[-60  75 -81 -58 -24] = naze
[-18  18  -8 -16 -21] = kug
[-26  23  -8   9  29] = dipav
[ 24  -6  -8 -16  59] = Nugi
[-26  23  -8 -14  -4] = puf
[-18  18 -78  -7 -49] = fodu
asked: [-26  23  -8   9  29]  dipav
asked: [-18  18 -78  -7 -49]  fodu
asked: [-26  23  -8   9]  dipav

[  2 -17 -66  27 -31  40  39  -5 -15 -65   4] -> fen
[ 26 -12  -5  -6 -78 -56  36 -29 -15  27 -38] -> dipav
[ -4  14  51  47  25 -27 -10  26  -5  30 -29] -> kug
[ -4  12  51  47  25 -27 -10  26  -5  30 -29] -> naze
[ -8 -30  38  81  45 -37  52  47 -11  21 -33] -> puf
asked: [-11  21]  puf
asked: [-31  40  39]  fen
asked: [ 27 -31  40]  fen
asked: [ -4  14  51  47  25 -27 -10  26  -5  30 -29]  kug
asked: [ 21 -33]  puf
asked: [ -4  12  51  47  25 -27 -10  26  -5  30 -29]  naze

[ 48   8  24   0  15 -21   1  -3  26   5 -21   7   6  -7 -13  26  -3 -13
 -20  13  -9  10   0   3  11 -47] : dipav
[0 0 0 0 0 0 0 0 0 0 0 0 0 0 0 0 0 0 0 0 0 0 0 0 0 0] : Gakag
[-29 -11  14  12 -36  10   1   0   2  33  23 -10   8 -27 -17 -15 -46   6
  26  14  16  28  19 -25   1 -52] : fodu
[  0   0   0   0   0  -2   0   0   0   0   0   0 -36 -49  74  -3 -13 -20
  26  17   1  50  -6   3  32  32] : Sevo
asked: [ 26  -3 -13 -20]  dipav
asked: [  0   3  11 -47]  dipav
asked: [0 0 0 0 0 0 0 0 0 0 0 0 0 0 0 0 0 0 0 0 0 0 0 0 0 0]  Gakag
asked: [  0   0   0   0 -36 -49  74  -3 -13 -20]  Sevo
asked: [  0   0   0   0   0  -2   0   0   0   0   0   0 -36 -49  74  -3 -13 -20
  26  17   1  50  -6   3  32  32]  Sevo
asked: [-21   7   6  -7 -13  26  -3 -13 -20  13  -9]  dipav

[ 30  19 -46  79 -63 -63  56  47  14 -47] -> Nugi
[ 18  10 -65  23 -10  12 -16  -9  22 -62] -> ninik
[ 32  27 -15  34 -26 -65  40  61  21 -22] -> puf
[ 48  38 -49  66 -49 -84  54  76  33 -56] -> naze
asked: [ 66 -49 -84  54  76  33]  naze
asked: [-46  79 -63]  Nugi

[ 77 -65 -15   9 -48  61]  naze
[-1 11  0 -8 -2  0]  fen
[  3   0  -5  -6  -1 -14]  dap
[ 10  10   4  -9  14 -11]  Nugi
[-14   0  20 -12  -2  10]  puf
[ 20 -14   0 -12   1  -8]  fodu
[-6 18 16 -5  2  5]  Sevo
[ 2  8  5 -5 16  2]  ninik
[-10   5  11   1   0   6]  godi
asked: [16 -5  2  5]  Sevo
asked: [-14   0  20 -12]  puf
asked: [  0  20 -12  -2  10]  puf
asked: [-9 14]  Nugi
asked: [ 3  0 -5]  dap
asked: [ 3  0 -5 -6 -1]  dap

[ 31 -16 -24 -42  17 -23] : dap
[-2 30 -3 19 -4  7] : ninik
[ 11   2  -5 -14   5 -19] : godi
[ 13 -26  -6 -30   9 -17] : Nugi
[ 10   8 -39  14   7  68] : Gakag
[-12   9  17  13  -8 -11] : Sevo
[-55  36  67  60 -32 -23] : puf
[-47  23  57  48 -27 -17] : naze
[ 17  15  37   6  -1 -22] : fodu
[  7 -11 -22  -1   6  37] : fen
asked: [-22  -1   6  37]  fen
asked: [-22  -1   6]  fen

[ 53   9  11 -36 -36  28 -38  39 -71  58 -43 -21 -30]  fen
[  3  40  -1  17  -1  53  10  11  -6   5   4 -35 -10]  ninik
[  9 -36  28 -38 -36  53  11  39 -38 -58  33 -35  15]  Gakag
asked: [-1 17 -1]  ninik
asked: [ 39 -71]  fen
asked: [53 10 11]  ninik
asked: [ 53   9  11 -36 -36  28 -38  39]  fen
asked: [-36 -36  28 -38  39 -71  58 -43 -21]  fen

[ -4   5 -21  -4  49   8 -19  15  -5 -17  45 -16 -23   4   2   6 -21   5
  22]  Sevo
[-30  -4   3 -25  42  17 -22  12  -5 -17  60 -49 -28  25   6   4  -6  20
   1]  puf
[ 25   4   0  23 -35 -17  20  -9   0  23 -53  46  24 -25  -7  -4   5 -20
  -1]  dipav
asked: [ -4   5 -21  -4  49   8 -19  15  -5 -17  45 -16 -23   4   2   6 -21   5
  22]  Sevo
asked: [ 42  17 -22  12  -5 -17  60 -49 -28]  puf
asked: [ -4   5 -20]  dipav

[ 55 -28 -77  45 -13 -44 -32  55]  ninik
[ 17  10 -16   6  32   6 -19   2]  dipav
[  3   4  36 -21  16  11  19  34]  kug
[-9 21 33 31 21 10 -9 18]  Nugi
[ -3   8 -39  25  11  12 -33 -43]  naze
[-27 -38 -53 -71   4  16   9   2]  fodu
[  4 -53 -27 -38 -71 -11  31  14]  Sevo
asked: [  4 -53 -27 -38 -71]  Sevo
asked: [  8 -39  25  11]  naze

[ 5 14  9 30 31]  Gakag
[14  7 30 20  6]  Sevo
[ 9  7  5 21  6]  fen
[27 65  4 11  5]  ninik
[14 16 13 11 13]  Nugi
[ 7  6 14 14 17]  dap
[27 30 13 13  5]  fodu
[ 6  5 14  9 31]  naze
[26 65  4  9  8]  godi
[ 9  7  5 21 29]  puf
[ 6  5 21 17 12]  dipav
asked: [ 5 14  9 31]  naze
asked: [14  9 30 31]  Gakag
asked: [14  9 30]  Gakag

[ 40  -2 -61  23] = ninik
[  8  18 -61  31] = naze
[  6   0 -61  -2] = Gakag
[ 53  -7 -61  -9] = fen
[  8   0 -61  -2] = kug
[ 14  22 -61 -15] = dipav
[  1   0 -61  -1] = godi
[  5  -7  45 -61] = puf
[ 53  -7 -61  45] = fodu
[ -5   2 -61   3] = Sevo
asked: [ -7 -61  45]  fodu
asked: [ 5 -7 45]  puf
asked: [ 53  -7 -61  45]  fodu
asked: [  8   0 -61  -2]  kug
asked: [ -2 -61  23]  ninik
asked: [ -5   2 -61]  Sevo
asked: [  0 -61  -1]  godi

[-11  -3   2  -5  -3  -2   7   4   0   4 -18] : puf
[ 12 -30 -25 -13 -23  68  81  -1  48 -35  70] : dap
[-21  25 -77   0  77 -33 -59 -33  29 -14 -11] : kug
[-2  0 -2 -3  7 -3 -5  2  4  5 -7] : fodu
[-21  25  -3  -2   1 -33 -59 -33  29 -14 -11] : naze
[-2  0 -2 -3 57 -3 -5  2  4  5 -7] : ninik
[ 1 -1  3  2 -4  5  9  0  1 -3  5] : fen
asked: [ 0 -2 -3  7 -3 -5  2  4]  fodu
asked: [-30 -25 -13 -23  68  81  -1  48 -35]  dap
asked: [-2 -3 57 -3 -5  2  4  5]  ninik
asked: [-2  0 -2 -3 57 -3 -5  2  4  5 -7]  ninik

